Each row has a name. After each piece below comes the name of the row it's from, unless a question asks for something else. Each question is about the rows just above it. Places in a row count from 1.

Z: [ 15  13  24  21 -20 -13  12  17 -13 -17 -17  -9  19   0 -23  14  24  13
 -17  15 -14   9  19 -11 -13  17  20]
M: [-12  48  -7  -6 -24 -18  -8  -7  -1 -15 -24 -12  -5  34 -22  -3  -6 -15
 -24  -6 -19  19  -8 -16 -25  -6  -8]
J: [-16  33 -24 -22  -3  -3 -15 -21   3   1   0  -3 -19  35  -7 -16 -21 -20
  -7 -17  -4   7  13   2  -9 -18 -20]
D: [  7  30  14  15 -23 -18   9  18 -16 -21 -21 -10  17  14 -28  12  17   9
 -24  15 -19  14 -16 -15 -24  18  18]
W: [ -4 -50   9  13  -8 -14  -2  -8  48   9 -20 -21   7 -21   1  -7  20  -7
 -15   2 -10 -33 -25 -26 -17   3   4]
Y: [-19 -26  -7  -3  -6 -16 -14  -5  48  11 -20 -22  -4  -6  -8 -18   4 -27
 -25 -13 -21 -22 -18 -31 -27  -4  -4]
K: [ 22  53  16  15  -9   3  13   9 -52 -18   4  -9  19  28 -19  23  10  25
   0  16  -2  38  10  13   3  11  10]
N: [  5  22 -10 -11  20  21   5  -2 -34   1  28  21  -4   8  17   7 -18   5
  25   2  21  18  24  28  27  -2  -1]
The row with [ 15  13  24  21 -20 -13  12  17 -13 -17 -17  -9  19   0 -23  14  24  13
 -17  15 -14   9  19 -11 -13  17  20] is : Z
Which row holds [-16  33 -24 -22  -3  -3 -15 -21   3   1   0  -3 -19  35  -7 -16 -21 -20
  -7 -17  -4   7  13   2  -9 -18 -20]? : J
Is [ 20  -7   1 -21] printed in one of the named rows, side by side and in this order? : no

C: [  4  18 -35  -8  30 -36]
X: [-12  39  -5 -20  38 -34]
R: [ -8 -20 -20  40  -9 -23]
S: [ 28   3 -30  -2  21  21]
P: [ 37  19 -20  40  15 -29]
What comes right after [3] in the named rows? : [-30]
How many entries does [-12  39  -5] have? : 3
Count the entries of [ -8 -20 -20  40  -9]: : 5
[-20  40  -9] begins in row and place : R, 3
Where does [ -5 -20] start? Give its row and place. : X, 3
How many entries does [ -8 -20 -20  40  -9 -23] have? : 6

B: [ -5  -6  -4   0  -2  -6   9 -17  -2   3  -6 -20 -21]
H: [ -4  -5   0  -6  -2  -6   9 -17  -2   8  -1 -18 -21]
V: [ 10   9  14 -31  23 -18   6 -13   5  10  14 -17  -6]
Q: [ 15   8  12 -18  -2 -17  13 -13   3  10  11 -16  -9]
L: [  1   0   3   0   0   1  21  -5   8 -12  25  24   0]
T: [ -5  -6  -4   0  -2  -6   9 -17   0   6   6  -4  19]
A: [ -5  -6  -4   0  -2  -6   9 -17  -2   8  -1  19 -21]
U: [ 18 -10 -14   4  -4  13  21   7  14 -22  40  22   5]
How many entries does [ -4  -5   0  -6  -2  -6   9 -17  -2   8  -1 -18 -21] have? : 13
Number of entries in [ 10   9  14 -31  23 -18   6 -13   5  10  14 -17]: : 12
Row and place where [  9 -17   0   6   6] starts: : T, 7
Where do [ -5  -6  -4   0  -2  -6   9 -17  -2   8  -1  19 -21] appear? : A
What comes right after [22] in the named rows? : [5]
Count the entries of [ 15   8  12 -18  -2 -17  13 -13   3  10  11 -16  -9]: : 13

duzul: [-43   9 -10  40  -7  -5  13]
Kazum: [-43   9 -10  40  -7  -5  11]
bes: [-43   9 -10  50  16  16 -29]
vuz: [-34 -19 -15 -11 -17   7   9]
Puned: [-36  -5  -7  34   8 -14  10]
Where does [40 -7 -5 13] start? Give its row and place. : duzul, 4
Does one of the named rows hold [-7 -5 13] side by side, in this order? : yes
Is [-15 -12] printed in one of the named rows, side by side and in this order? : no

